In each game, the first row plays the second. By how much does the first row win? 20 means about a draw, 40 a big win and 0 a big loss. Wins can go round in a circle. Each row has two weighted sums of its numbers, A and B, taken from their middle values. A row wins by its A times the other's B, less its B times the other's A.
[-41  61 -17  33 -37 -35  45  29  11 -51 -14  19   3 -21 -38  45 -46 -50  30   6]
[  5  43 -19  39  43  31  -5 -18   6  18 -32   3  -3  14  -7  -6  48  -3 -19  13] ~ 21
[ 32 -27  -8 -57  11 -40 -21  20 -40 -19  75 -67  -1  17 -11 -58  72   9 -14 -17]
[  0 -18  31  19  17   7  10 -17  30  15 -20  22 -31 -16  19   6  -1 -24 -11 -21] ~ 19
[ 42 -37  66  -8 -19 -29 -52 -12  69   0 -15  36 -40 -31  72 -32 -15  19 -34   0]
[ 46  26  -3 -10 -50  13  30 -15  -6  10 -15  29  -5  36  35  -3 -24  30  -7 -55] ~ 24
[-60  48 -16  28 -26 -28  28  19 -11 -28 -11  24  -5 -32 -39  41 -45 -20  42  -4]
[-41  53 -50  32 -47 -24  64   8  -1 -40 -24  30  23 -57 -50  28 -39 -62  39 -20] ~ 18
[-51  11 -36  64 -78  28 -11 -34  -6  -3 -66 -18   3  25 -46  40 -47  -5  51 -25]
[ 23  18  -7  28 -44  37  18 -12  -8  43 -40  46  -9  42  14  -3 -22  39   0 -26] ~ 17
[ 21 -27  43 -18  -9   9  -6   9 -22 -13  16 -34  -8  10  12 -38  14  34 -19   0]
[-19  27  16   2  11  13  -5   1  17  17   1  -1  -1  17  -4  13  49 -34   9   3] ~ 7
[ 28 -22  55  -1 -10  -2 -51 -12  53 -19   1   4 -33 -26  56 -41  -7  21 -29 -27]
[ 12 -64  51 -54   6  -7 -43  15 -23 -18  58 -76  -2   4   3 -51  34  13 -11   1] ~ 30
[-20 -54  61  -3 -14  21 -50   1  24   2  27 -32   5 -22  37 -12  -8  24 -11  30]
[ 30  56 -26 -32 -62 -26  75  -5   2 -13  -6  44  -3  62 -14   9 -41  32  -3 -19] ~ 20
[-33  53 -41  58 -54   2  83  -4   0 -21 -25  31  32 -25 -60  31 -39 -54  52  10]
[ 46 -22   0 -76  17 -33 -25   7 -46  -4  64 -57 -10  35 -27 -52  46   2 -14 -12] ~ 7
[-30  -4   4  15  -1   6  27  -7  -1  26 -33  16 -24   5  14  25  34 -85 -49 -11]
[ 39  11  -4 -26 -33  11  22  11  12  -1 -46  18   4   0  22  -1 -14  39  -4 -15] ~ 20
[ 27  -2  23 -15 -28  12  -8  13   3  15 -13  13  20  20  37  -5   5  34  -4 -40]
[ 25 -27  24 -58  11 -10 -46  17 -42   2  69 -56  22  19  -4 -61  54   7  -1 -12] ~ 19
[ 28  29  17 -14 -46   4  24  13  -6   7 -21  23   4   2  30   9 -10  37  -2 -48]
[-36  44  -9  -3 -33  -9  37  43  29 -41 -18  37  24 -36  -7  17 -59 -19  11   6] ~ 24
[-14  20  -5  -8  24  18  -4  -1  -6  31  -7   0   3  11  -8   8  32 -31  -5   5]
[ 35  50 -33  52  28  47   4 -21   8  24 -21  50  -7  28  -2 -21  12   7  -7  -5] ~ 20
[ 12   8  15   2 -43  -7   2   4   5  11 -22  19  18   3  22  -6 -20  36  -2 -62]
[-10  -3  30  25  16  33  32 -12  16  16 -42   4 -37 -23  10  42  32 -45 -16  19] ~ 20
[-37 -11 -41 -18  47 -11   5  35 -33  -5  14 -20  32 -68 -12  11 -23  -8  37  27]
[-45  56 -20  46 -38 -33  77  16  19 -36  -6  41   8 -40 -38  30 -36 -56  33   6] ~ 21
[ 46   6  -7  -9 -55   2  20 -21 -26  11 -31  29  16  54  10  -4 -33  39   7 -44]
[ 18 -27 -16 -27  22   3 -17  13 -10 -12  26  -3  13   3  -7 -17  15 -13   6  17] ~ 18
[ -9  -3 -12  -1  10  -4 -35   0 -57  15  35 -48  57 -43 -32  48  12  42  -1   3]
[ 30  37 -24  30  39  33  30 -17 -22  23 -22  45 -22  23   1   1   0 -13 -11  -9] ~ 28
[ 38 -40   9 -71   5 -24  -2  18   9 -34  37  -9  -6  36 -12 -36  -6   6 -13   5]
[ 13  35 -11  21  29  33  14  -1   0  15 -11  44 -20  33  -7   8  -1 -29 -16   7] ~ 18
[-21   9   5  18  13   7 -15  12   9  20  -4 -21 -12  10 -16  21  18 -36   4  17]
[-19 -23  15   9  12  11  30  -5  -1  30 -62  10 -49 -16  12  35  27 -68 -18  12] ~ 20
[ 33  45 -41  49  52  44  12 -16   2  14 -20  38   3  42  -5 -20  29  -8   7  20]
[ 62 -29  35 -13  -8 -54 -24 -45  45  -7  16  26 -43   9  48 -44 -24  35 -50 -20] ~ 25
[-30   7  15  20  12  29  18  -7  -2  20 -18  -7   2  11   1  15  33 -71 -41  17]
[ 32 -47  18 -39   2 -17 -22  15 -53   1  70 -50 -11  35 -20 -60  66   9 -12 -20] ~ 17
[ 21 -28  69 -10  -8 -19 -32 -17  54 -20  -6  -2 -40 -20  68 -28  11  13 -16   1]
[ -5  -5  17  19  28  21  29   6  12  13 -29   2 -24  -4   5  24  29 -40  -2   1] ~ 20
[ -7   9  -2  21  16  25  17   8  12  10 -14  33 -22  11   8  17 -16 -38   9  -6]
[-34  -2 -23   6  21  12 -37 -20 -43  35  32 -32  54 -30 -30  41   2  35   7  43] ~ 18
[ 38  26 -22  36  13  47  31   0 -25  36 -23  49 -28  32  16  -9 -24  18  -1 -15]
[ 23 -37   1 -29  21  -8   5  31  -7 -25  31  -4   6  15 -14 -29  -9  15   4  -2] ~ 25
[  6 -33 -18 -51  39 -24  18  22  10   6  40   4 -12  21   9 -32 -11   5 -11  24]
[-53  13 -39  74 -77  15  18 -31  -6 -30 -44 -12 -11  13 -43  43 -41 -16  62 -37] ~ 18
[ 44  48 -39  47  28  72  29 -12   4  18 -18  71 -15  34  10 -25 -18  47  14 -18]
[-69  57 -30  73 -63  17  21 -34   2 -40 -31  26 -15  -5 -52  43 -45 -29  54 -37] ~ 14
[ 26  30  -4  55  30  48  -7 -19  12  36  -3  21   4  44  -6 -31  51  -6  -3  11]
[ 57  35 -38  38 -19  44  28 -33  -3  43 -28  66 -27  47  13 -14 -19  52   9  -4] ~ 18
[-23  21   4   2  26   4  -5 -12  11  11 -17   1  -2   3   2  17  29 -32 -11   7]
[  5 -55  34 -49  10 -14 -27   6 -21   1  58 -57  11  10   3 -46  38   0  -7  -1] ~ 21
[ 39 -49  61  -7  -1 -27 -47 -30  67 -11   4   3 -35  -2  62 -32 -16  16 -41 -14]
[-14  -2  -1  24   2   4  35  -4   5  22 -26  -4   2   8  20  12  34 -68 -37  -2] ~ 17
[-21 -56  60   1 -29   4 -49 -15  46  11  -5  -5 -12 -23  51 -23 -18  19 -14  33]
[ -1  27  -2  51  47  47 -14 -16  26  27  -2   3 -11  33  11 -22  46 -11   6  21] ~ 25
[ 45  56 -52  76  27  57   8 -10 -21   3 -29  42 -19  22  -1 -28 -11  23   2 -16]
[-18 -19   7 -20  16 -10 -29 -17  -9  16  34 -38  36 -15 -20   8  15  13 -10  28] ~ 15
[ 15 -42  -2 -44  36 -18  -8   5 -25 -19  56 -14   8 -15  -9 -17   1   9  13   9]
[ 32 -16  77  -7   8 -16 -50  -3  45 -12   3  11 -31 -16  66 -41 -29  23 -36 -25] ~ 22
[ -3  -6  28  16   8  13  12 -10   3  27 -25  -6 -18   6  21  19  18 -40  -8  -5]
[ 39 -23  48 -15 -37 -34 -14 -10  53  -9 -22  25 -28  -5  68 -35 -24  36 -47 -24] ~ 21
[ -7  42 -19 -27 -60 -18  72  25  15 -23 -16  39   4  24 -23  26 -25   0   3   0]
[ 41 -54  40 -53  13 -27 -38  10 -48  -4  62 -83   1  20  -4 -54  49  23 -23 -16] ~ 20
[-39  -5  11  25  23  11  -3 -16   4  29 -14  -7  -1  12  -7  26  33 -22  -3  22]
[ 26 -10  40 -25 -23 -13 -36  18  53  -9  -3  -9 -13 -27  53 -34 -17  18 -30 -22] ~ 19
[ 33 -38  52 -24  -1 -34 -26 -33  60 -21  -8  19 -28  -2  49 -29 -15  20 -60 -10]
[-18 -23  11  25   1  25  21 -17   7   8 -25  16 -18   9   4  10   6 -30   5 -11] ~ 19
[-37  47 -31  40 -54  10  47 -18  21 -43 -50  26  19 -15 -53  31 -50 -30  37  -4]
[ -4 -46  60 -25  14   8 -48  25 -31  -8  53 -66  22  -6   6 -32  20  22  16  24] ~ 19
[ 11  52 -31 -36 -54 -24  81  13   0 -24   3  18  17  30 -21  21 -42  11  -3   3]
[ 12  22  -3  41  29  48  -9 -20  15  49 -11  14  -1  31  -9 -19  25  10 -11  13] ~ 24
[ 59  14  10 -23 -66   0  36 -30 -26  48 -33  63  12  57  30   1 -19  82  -4 -46]
[-29  24  22  19  44   2 -41 -19  31  37  11 -17  32  15 -11 -11  69  -3 -28  45] ~ 36
[ 43  31   4 -24 -55   2  33 -12 -10  12 -21  26  -2  50  21   9 -37  27  -1 -46]
[ 27 -21  30  16  10 -33  -7 -18  27  13 -22   8 -51 -18  44 -22  15  -3 -24   2] ~ 23
[-16  33  -5  35  25  20  29 -15   1  26  -9  33 -14  17  -1  12   4 -55  -5   4]
[ 33 -33  73 -11 -18 -33 -37 -29  52 -30  -4  -3 -47 -12  57 -40  -7  39 -32 -21] ~ 20
[-26  -2  -3  20  18  13 -10 -17  29  34 -19  10 -10  12   7  14  35 -41 -17  10]
[-18 -59  55 -35   7  -4 -45  10 -42  11  41 -88   0  -4  -2 -51  54  14  12   8] ~ 12
[ 29 -31   8 -70  20 -30 -15   4 -29  -1  52 -34  10   1 -23 -42  28  12 -16 -34]
[ -9  -2   9  14  13  26  16 -23 -13  22 -53  14 -30   0  11  23  -5 -22  14   1] ~ 22
[-12  10 -16   6  51 -10  -9  -7  27  31  23 -19  21  14 -10 -15  50   1 -14  42]
[ 20 -47  -1 -51  21 -46   6  15  27  -7  41 -20  -6  22 -15 -30   1  13 -14 -15] ~ 8
[ 24 -42 -14 -29  22 -22  -2   9 -14 -12  33  -8  -6   2  -7 -23  -5  10  -2  12]
[-19 -20 -10  27  21  22  29  11   3   8 -37   9 -29   0  17  19   0 -33  10  -4] ~ 21
[ 50  45 -16 -38 -73 -22  47  19  13  16 -11  65  20  75  18  13 -49  53 -14 -34]
[ 21 -32  20 -42  14 -25 -40   3 -33   3  59 -46   4  11 -13 -52  53  10 -10 -20] ~ 25
[ 30 -26  55 -15  -6  -5 -44  11  54 -15  -1 -17 -32 -15  51 -36 -20  30 -39 -14]
[-48   7 -27  -2  -3  -3 -42  17 -65   1  60 -42  85 -49 -62  57  -2  55  -5  47] ~ 7
[-39 -27   9   8  14  21  22  -7  14  32 -26  -1 -32 -18  -7  37  40 -79  -7 -20]
[-34  35  -9  45 -58  18  31 -20  15 -26 -27  24  -6  -8 -47  35 -39 -37  42 -20] ~ 26
[ 32 -60  40 -26  -5   9 -19  18   3 -10  42 -28  -9  -6  11 -41  34  28  24 -10]
[ 33 -21  43   8  -4 -34 -51 -18  50  -1   2  -3 -31 -33  66 -39 -21  15 -25  -6] ~ 18
[ 44 -26  15 -37 -11 -31 -21 -29  62 -19  10   9 -42  26  50 -32 -33  11 -47 -12]
[-61   9  -9  23 -31  21 -22  -2 -15   3  -2 -26  29 -10 -26  44 -31  10  31  36] ~ 23
[-35   9 -32 -10  35  -8 -26  20 -35 -16  34 -24  63 -63 -35  52   8  41  11  40]
[-20  64 -22  -3 -68 -25  63  33  18 -46 -10  35   7 -12 -21  19 -41 -14   5   3] ~ 34
[-12  21 -11   2  19  28   1  -6  21  21 -24   2  -1  24  16  21  16 -39 -11  27]
[-35   2 -41  -7   9 -34  -7  20 -67 -27  11 -22  51 -63 -42  40  25  25  42  22] ~ 20
[ 10 -50  -5 -68  23 -24  -5  16   6 -36  47  -7   0  22  -4 -38 -21  17 -14  -8]
[-35 -15   7  22  18  32  29 -19   1  20 -29 -13 -43  28  12  24  30 -44  -4  -3] ~ 20
[-57  37 -16  16 -33 -22  49  11 -15 -36 -12  26  -2 -13 -52  44 -25 -59  31  20]
[-39  25 -31  68 -70  13  14 -40  19 -39 -49  -2   5  16 -56  34 -27 -25  39 -25] ~ 20
[-31  13 -26  -1   2   0 -52   4 -61  10  25 -27  84 -31 -41  57  10  55  17  38]
[-25  18 -21   0  12   5 -32  -5 -13  26  18 -22  59 -19 -18  25  30   6 -10  30] ~ 15
[-18  21 -24   1 -35  -7  34  31  33 -32 -35  18  16 -32 -10   0 -44 -32   5  -5]
[-54  51 -19  32 -44 -13  46  -4  -4 -46 -14  23 -13 -21 -25  37 -27 -41  54  -4] ~ 17
[ -7  26   9  29  26  18 -24 -14  35  33   2 -17  33  48   3 -19  66 -13 -24  25]
[ 43  24   0  18 -44  26  32 -21 -22  46 -22  53 -16  81  16  -4  -8  53  -7 -39] ~ 9
[ -9  39 -15  17  44  45  18 -14   6  18 -40  36 -29  25   0   4 -11   2  10  -1]
[ 29 -24  61  -1 -13 -37 -61  -6  64 -19   7   4 -24 -15  49 -42 -13  29 -37  -7] ~ 22
[ 40  40 -48  39  38  84  21   3 -12  16 -31  34 -38  25   2 -11 -13  17  21  -6]
[ 60 -15  31 -16  -6 -47 -16 -11  48 -22  -9  12 -41  -4  60 -30 -14  10 -48 -33] ~ 11
[ 26 -36   5 -65  18 -22  10   4  17 -38  43   4   7  25   3 -34 -12  13 -14   1]
[  0  -1 -17   3   8  23  18  -3   1  13  -6  24 -23   6   7  23 -11 -36  -8  -8] ~ 20
[ -4  -1  -8  -1  11  21  39 -11   3  24 -20  24 -22   6  13  13   0 -45 -22  11]
[-32  29   8   0  49   4 -40 -10  20  35  25 -24  19  17 -11 -11  55 -17 -21  56] ~ 17
[ 23 -36  -9 -63   9  -7   0  17   8  -6  41  -6  -9  30  -4 -24 -15  13 -19   3]
[-21   2 -17   5  10  35  34   4  11  33 -33   5 -22   2   1  21  11 -48 -10  -4] ~ 23
[ 31 -22  62 -28 -18 -43 -31 -50  53 -10  11   8 -37   4  37 -36 -11  35 -29   4]
[-30 -31  16  14  32  15  45 -14  -9  53 -24   4 -28  -6   6  36  27 -44 -14   0] ~ 16
[-22  -6  20  19  11  20   6 -28  16  20 -33   5 -26  23  14  16  12 -31 -13  -1]
[-36  -1   9  11  25  17   0  -7 -11  33  -9   5   7  26 -15  25  23 -24  -7  21] ~ 20
[ 16 -21  61   1  -9 -22 -32 -18  72  -2 -46  11 -18 -42  73 -37 -33   4 -13 -47]
[-34  13   4  35  10  22   6  -6   3  28 -11 -22   1  10   0  20  28 -34 -17  13] ~ 22
[ 14 -35  28 -42  23  -2 -44   8 -53  -2  68 -75  11  -2 -14 -49  71  12   1  -6]
[ 26 -45 -16 -58  35 -13   4  29  -4 -15  42   1 -13   5 -11 -18  -7  43  -2  10] ~ 18
[ 23 -27  73 -17   3  -3 -41  17  38  -1 -19 -13 -25 -19  61 -26 -26  23 -19  -8]
[ 13 -69  43 -61  27  -8 -40   9 -21  -3  68 -72  16  12  -4 -58  47  17  -2 -12] ~ 17
[ 28 -10  60  -9 -16 -34 -23   0  65 -26  -4 -17 -29 -38  67 -43 -26  20  -2 -20]
[-36 -13 -14   2  23 -11 -43  -1 -60  13  12 -25  55 -35 -47  57   3  33  -5  40] ~ 22
[-47 -10 -48  -5  44 -25 -14  18 -51 -12  24  -8  37 -55 -29  45   1  27  36  14]
[ 42 -59 -10 -56   8 -28  -4  12  23 -27  61 -24  14  35 -10 -37  -2  19 -35   0] ~ 24
[ 12  15  -2   1  55  11 -11 -11  -1   0   9  -8  -5  37  -4 -21  36   2 -17   9]
[ 30  34 -28  58  42  45   7   3   7  21 -32  55 -25  30  12 -25  14  18  -8  -7] ~ 12
[-37   2 -42  -6  24 -20 -10  24 -55 -11  37 -25  53 -49 -31  39  -7  26  16   8]
[ 19  35 -28  50  53  50   8 -20  14  24 -20  46  -8  38  -7 -15  35 -11  -2   7] ~ 14
[-47 -11   0  22 -12  16 -10 -21 -29   5  -3 -22  33 -13 -37  43 -30  18  30  49]
[ 11  31   4 -17 -34  -8  34  50  32 -20 -30  29   6 -52   8   2 -31  -9   1  14] ~ 23
[-20  -5  10  11   9  24  12 -17  11  25 -22  -5  -1  -2 -12  29  34 -57 -29  19]
[ 25   5  29 -13 -42   0  -7  23 -15   4  -7  -9  16  20  24 -26   8  18   2 -25] ~ 27
[ 14 -29   2 -70  31 -37  -3  23  10 -39  26  -5   4  20   1 -25 -18  15  -3  -1]
[ -9 -31 -50 -25  53 -24  -6  34 -17 -26  15 -28   1 -40 -13   6 -27  16  42  17] ~ 20
[-66  54 -18  33 -37 -20  47   9  -5 -28 -17  22  -8 -26 -26  45 -35 -34  35   6]
[ 25 -33  12 -63   2 -13 -12  27  -9 -26  39  -2 -11  28   1 -28  -9  10  -3  -4] ~ 22
[ 26 -33  -2 -66  11 -31   2  15  16 -39  40 -22  -8  13  -3 -41 -10   1 -19  -7]
[-50  30 -27  30 -48 -12  52  17   7 -31 -15  16  -1 -25 -33  40 -41 -17  43  10] ~ 21
[ 38  38 -10 -23 -64   0  29   1   9   8 -22  37   7  29  21   0 -23  29  -9 -48]
[ 30 -29  47 -25  -8 -42 -26 -29  50  -1   6  -8 -51   0  46 -37  -3  12 -45  -9] ~ 18
[-42 -23 -28  -5  12  -9 -20  13 -42  11  22 -13  38 -33 -30  19   2  11  16  50]
[-19  -7 -45 -27  34 -32   0  48 -33 -10   6  -2  11 -40 -15   8 -11  24  18  31] ~ 19
[ 30 -27  42 -11   6 -38 -17 -38  34  -5 -13   8 -50  15  53 -30  -3  20 -23  -6]
[ 20 -31 -17 -40  31 -27  -6  22  -5 -26  26  -5  -3   2  -7 -14 -25  18   4   2] ~ 16
[-56  -8  -5  22   9  23 -48 -23 -49  16  30 -40  39 -28 -32  47 -18  37  28  25]
[ 59  33 -32  43  27  63  26   1  -2  31 -36  60 -32  35   8  -1 -12   4   3   0] ~ 32
[ 31  11  38 -18   6 -13 -27  22  46 -12   7   7 -16 -21  54 -32 -11  25 -33 -27]
[ 20 -47  21 -42  13 -15 -22  18 -23   5  55 -67  -5  19  -1 -55  55   5  -5 -13] ~ 20
[ -8   4 -26   9  20  23  13  -1   4  14 -16  30 -21   6  16  29 -22 -21 -29   8]
[  0 -14 -37 -27  42 -19   2  27 -16 -33   9 -13   5 -28 -17   1 -22  17  28  28] ~ 19
[-30  13   0 -17  13  -5 -41  -6  -7  15  30 -49  51 -17 -24  18  38  29 -26  25]
[  6  -3 -40 -23  48  -5  18  35 -41 -12  21 -13   6 -13  -3  -6 -21  -5  31   6] ~ 19
[  3 -49  42 -37  18  -9 -39  25 -35  -2  66 -70  -1   0  -9 -48  52  15  15   0]
[-37  48  -8  -7 -58  -6  54  35  13 -44 -24  24   6 -17 -12  13 -31 -31  22  16] ~ 22
[-35  15 -32  -6   4  13 -44   5 -55  -4  48 -47  83 -36 -62  56   8  44   7  24]
[ -2  25  -3  22  34  17  -5  -9   6  27   2   3   6  35 -12 -20  32   4 -17   9] ~ 1
[ 21 -24  -3 -44   5 -14   3   9  13 -34  37 -12 -12  44 -17 -32 -21  14 -38   2]
[ 35 -28  11 -45  -2 -25 -36  11 -51 -13  74 -48  -4  24 -20 -51  48   2  -1 -24] ~ 11
[ 11 -15  45  11 -27 -11 -11  12  59 -23 -41  -6 -17 -64  46 -23 -41 -34  26 -25]
[ 16  42  -6  39  36  29 -14  -5  30  47   0  22  -1  44  -9 -22  32   1 -23  14] ~ 36
[ 36  55 -43  56  37  53   9 -18  -3  26 -27  45 -22  32  -1 -26   6   5  11 -14]
[ 32 -54  21 -24   7 -22 -44  13 -66 -12  81 -74  27   3  -5 -56  84  17 -11  -4] ~ 20
[-15 -29 -38 -42  32 -16  16  36  -7 -35  25  -7  17 -25  -9   2 -38   0  22   7]
[-16 -27 -53 -18  43 -21  15  29 -36 -30  13  -8  18 -47 -13   9 -27   6  30  43] ~ 22
[-40  -1  -8  20   3  13 -31  -4 -23  -4  21 -20  51 -32 -46  46 -21  15  31  25]
[ 10 -44 -25 -60  -1  -9  12  26   5 -27  56 -14  -6   5  -2 -33 -19  22 -30  12] ~ 30
[  2 -30 -41 -37  43 -45  12  43 -23  -8  45 -11   1 -10 -15 -12  -4  -1  12 -14]
[-29  17 -32  65 -68  38   3 -27 -22 -23 -35  -8  -8  33 -59  46 -38  -9  41 -38] ~ 15
[ 36 -42  -3 -67  19 -46 -16 -18 -35  12  60 -62   4  15 -28 -52  66  28 -11  -4]
[-32  70 -34  36 -42 -14  53  -2  20 -35 -18  41  19 -37 -53  50 -44 -63  59   1] ~ 25
[ 15  27  -7  55  44  75 -15 -17  23  30   2  10   1  40  -5 -27  50   1  11  19]
[ 10  41 -21  12  49  -2 -21 -26  14  15  -5  14  31  37  -9 -23  50   4 -27  24] ~ 14
[ 33 -26  -2 -52  32 -42 -22   7 -33   0  57 -55 -17   5 -16 -49  58   3  -7  -2]
[-35 -62  52 -29   1  35 -50   9  17   3  43 -60  29  -3   1  -5   9  22  13  31] ~ 30
[ 22 -37   9 -33  22 -30 -28   6 -41   6  55 -48  11  16 -28 -43  65  21 -24  -9]
[-37 -58  67 -27   0  23 -58  13 -17  -1  55 -58  26   9   9 -30  29  35  11  31] ~ 22
[-49  56 -51  32 -50 -17  75  10   5 -45  -3  34  22 -41 -49  43 -51 -50  35  -1]
[ 49 -49  54 -33  -6 -32 -24 -29  27  -2 -25  14 -43  13  57 -25 -10  37 -26   3] ~ 18
[ 36 -38  62 -21  -7 -29 -34 -32  59   0 -12   3 -35  16  60 -30 -21  28 -49   0]
[-29  44 -15 -21 -57 -24  65  38  18 -55   5   0   7 -15  -4  25 -31 -31   2  15] ~ 21
[-42 -38   4   2  37   9  16 -24  21  19 -31  11 -31  -4   6  19  21 -59 -29  13]
[-32 -29  22  10  27   9  38 -20   6  34 -47  14 -21   6   0  33  43 -61 -24 -11] ~ 19
[  3 -30 -20 -41  31  -3 -12  19 -12 -17  46 -32  -4  13  -2 -23   6  -2  -6   6]
[-26  23 -30  19  -4  -9 -51  17 -78  13  30 -40  66 -42 -42  63  19  50   2  34] ~ 11
[ 14 -18  77 -15  -6 -19 -27   8  78 -17   5  -1 -44 -50  65 -36 -36  -5  -6 -17]
[-52  15   7  21  -6   9 -27 -16 -34  24   5 -21  49 -17 -56  48 -23   1  16  21] ~ 19
[ -6   6  11  11   5   3  -1 -18  18  25 -17 -13  -7  16  -5  23  34 -26 -18  -5]
[ 40 -40  -7 -24  14 -22 -26   3 -50 -16  77 -65  -2   4 -15 -49  65  10 -18 -23] ~ 35
[-28  -1  -3  10  12   2 -39   5  -7  13  27 -39  54 -16 -32  21  22  35  -8  47]
[ 20 -47  38 -31   8  -5 -20  11 -15 -13  33 -35 -12  -4   1 -43  34  34  18  -7] ~ 23
[-32  67 -43  42 -39 -10  66   5   4 -37 -24  12  35 -30 -60  49 -45 -39  55   3]
[-27  14 -26 -11   8  -1 -41   2 -25  10  31 -21  63 -24 -26  26   1  20 -20  29] ~ 15
[ -5 -28  11  21  10  15  19  -9  12   1 -47  -4 -21 -18  29  18   0 -37 -12   3]
[-48  46 -20  17 -25   7  34   4 -12  -8 -41  11 -13 -27 -40  39 -36 -21  31   6] ~ 18
[-33  -9 -44 -16  47 -23   4  28 -62 -10  33 -25  50 -48 -26  33  -3  21  39  36]
[ 22 -38  41 -22 -27 -34 -26 -27  71 -28 -12  19 -36  -5  46 -34 -10  20 -39 -23] ~ 25
[ 29  22  16 -12 -44  12  24  10  -4   8 -31  22   3  14  37   8 -35  32  -7 -46]
[-37  29 -29  47 -58  30  17 -17   5 -20 -41  22   5  -2 -46  40 -37 -18  58 -22] ~ 17
[-22  -8 -10 -17  16  22  21  -8   3  46 -15  -5  -1   1  23  21  44 -52 -13   7]
[ 30  47 -31  68  35  63 -12   2 -13  30 -19  57 -23  48  -4 -27  25  -7  -5   4] ~ 19
[-28  -3   6  21  26  15  -2  -6  -1  26 -30   5   2  14  -3  22  35 -27  -9  15]
[  2  40 -10  49  43  26   2 -19  20  28  -3  19   9  17 -10 -26  48   5   2   8] ~ 23
[ 31 -45  35  -6 -24 -42 -23 -24  45 -28 -17  10 -44  -3  51 -43 -36  12 -34 -15]
[-13 -15 -35 -39  44 -26   7  50 -15 -30   8 -10  15 -45   3   4 -19  10  40  12] ~ 25
[  2 -11  -8 -20  17 -11 -20   2  -9  10  36 -26  17  -2 -26 -20   3  -3   7   3]
[ 31  37 -50  72  35  73  17  -2 -13  20 -25  48 -26  24  16 -17 -24  20   0 -10] ~ 18
[-25   2 -43 -15  52 -37  -3  38 -56 -15  32  19  38 -59 -17  22   2  18  30  22]
[-50  44 -32  23 -34 -18  69  -3 -18 -44 -15  45   8 -40 -66  49 -41 -48  25   9] ~ 38
[ 22 -38  76 -22   8 -32 -54 -15  29   4  18 -27 -18  20  56 -46  12  50 -18  -3]
[ 29 -28  -9 -43  12 -35 -19  -8 -56  25  36 -39 -13  15 -23 -46  35  12 -24   6] ~ 19
[ 33 -29  75 -13  -2 -22 -50  -9  46   4 -10 -18 -17 -37  62 -45  11  -1 -36 -18]
[ 22 -21  78  -3 -13 -23 -42 -11  66 -20 -13  -1 -42 -39  64 -35 -25  23 -20   2] ~ 20
[ 25 -24  62  -6 -11 -58 -55 -16  62 -11  -8  14 -29  12  65 -39 -20  22 -52  -5]
[  8  50 -24 -28 -47  -7  74  17  23 -21   1  42  23  42  -5  31 -46  -3  11  12] ~ 16
[-42  41 -33  43 -62  25  38  -5  -4 -39 -25  35   6 -12 -53  36 -49 -34  50 -10]
[-39 -12  -4  11  13  21  12 -10   6  26 -41  23 -20  17   6  20  39 -42 -13 -22] ~ 19
[  6 -14  31  20   5  10  10  -1  21  10 -12  13 -44 -21  44  -6  -2 -11  -9   3]
[-11 -25  -1 -28  22 -21 -34  18 -26 -15  43 -24  35   4 -21  -8  28  17  12  12] ~ 17
[ 13  15  -3 -12  23   6 -22 -10 -31  -3  22 -38   8  22 -10 -29  37  12   2  15]
[ -7 -20 -56 -15  45 -38   1  38 -19 -17  31  -6  22 -36  -6   7 -37  -2  29  15] ~ 15
[-23  -6 -22  -7  17  16 -41  13 -27  25  21 -30  65 -14 -22  34   7   4   8  21]
[ 44 -32  56 -14 -21 -51 -20 -57  55 -14  10  26 -46  10  64 -42 -13  30 -34  -8] ~ 21
